128 stands for zero in the data rows.
Some points, each followed by its number:
[147 140 108 109 152 138 136 152 120 103 119 134] 0
[124 134 141 127 134 152 115 121 131 114 149 132] 1
[121  94  95 121  95 139 152 125 112 144  89 153] 2
[120 112 122 156 128 130 105  87 121 129 113 126] 3
[130 166 126  78 147 132 117  78 102 114 195 127] 4
[123 114 141 151 100 122 130  76 172 132 127 105] 5
[120 118 135 152 144 136 102 129 142 138 151 155] 6
[126 162 116  85 118  83 111 161  87 163 143  86] 7
[178 114 164 155 161 160 102 208 175 143 147 144] 8
[117 134 148 150  88 132 135 145 125 127 124 107] 9
[153 114 140 133  91 116 129  68 173 116 148  93] 10
[ 81  72 111 185  87 105 110 115 113 197 125  81] 11
[150 143 126 117 147 147 146 149 115 127 115 143] 12
[140 125 170 179 133 139 104 161 134 124 160 156] 13
[116 113 140 107  87 139  99  93 151 121 102 156] 14
[122 139 144  96 180 113 135 139 110  66 102 129] 15
[ 97 146 122  82  48 179 119  41 142 110 116 158] 16
[140  75 128 137 157 134 130 133  85 131  75 210] 17
[167  98 175  76 191 141 109 156 177 151 115 181] 18
[123 143 143 147 147 159 103 148 142 114 183 141] 19
[101 113  65  67 255  90 141 142  74  53 129 187] 20
[149 138 155 127 127 124 117 175 134 145 133  96] 21
[142 127 139 142 113 156 133  89 144 116 111 106] 22
[122 155 116 105 107 143 162 116  43 101 105 174] 23
Which five points above are nearest to each new point by angle, seen from the average point of the numbered points? Their numbers follow each, nearest first.
[107 124 104 108 176 111 139 112 107  99 119 146] 20 15 0 23 17
[106  95  90 163 162  49 149 128 100 148  91 117] 11 3 2 20 17
[ 79 180 148 148 127 107 116  79  83 112 147 108] 4 3 1 7 23
[111  99 214 130 185 215 111 198 175 100 201 201] 19 8 13 1 18
[117 129 145 132 149 137 133 141 142 118 157 147] 19 13 6 1 8
[102 116  82 119 171 146 105 148 130 121 146 137] 20 0 19 6 1
[133 121 122 140 128 107 140 124 126 130 106 117] 11 5 2 9 3
[125 133 119 118  97 130 156 128 128 140 111 136] 2 9 23 16 11
[137 144 147 116 128 129 105 108 121 102 177 139] 4 1 19 10 13
[203 142 132  86 175 171  43 255 103 222 139  22] 21 7 8 12 0
[118 127  90 124 165 123 110 148 121 118 131 132] 20 0 15 7 12
[138  78 150  93 203 128 126  93 233  79 139 190] 18 20 6 15 8
[158 113 176 150 153 147  98 189 153 119 141 149] 8 13 19 18 21
[137 108 122 137 132 139 113 145 136 135 118 142] 8 6 17 18 13
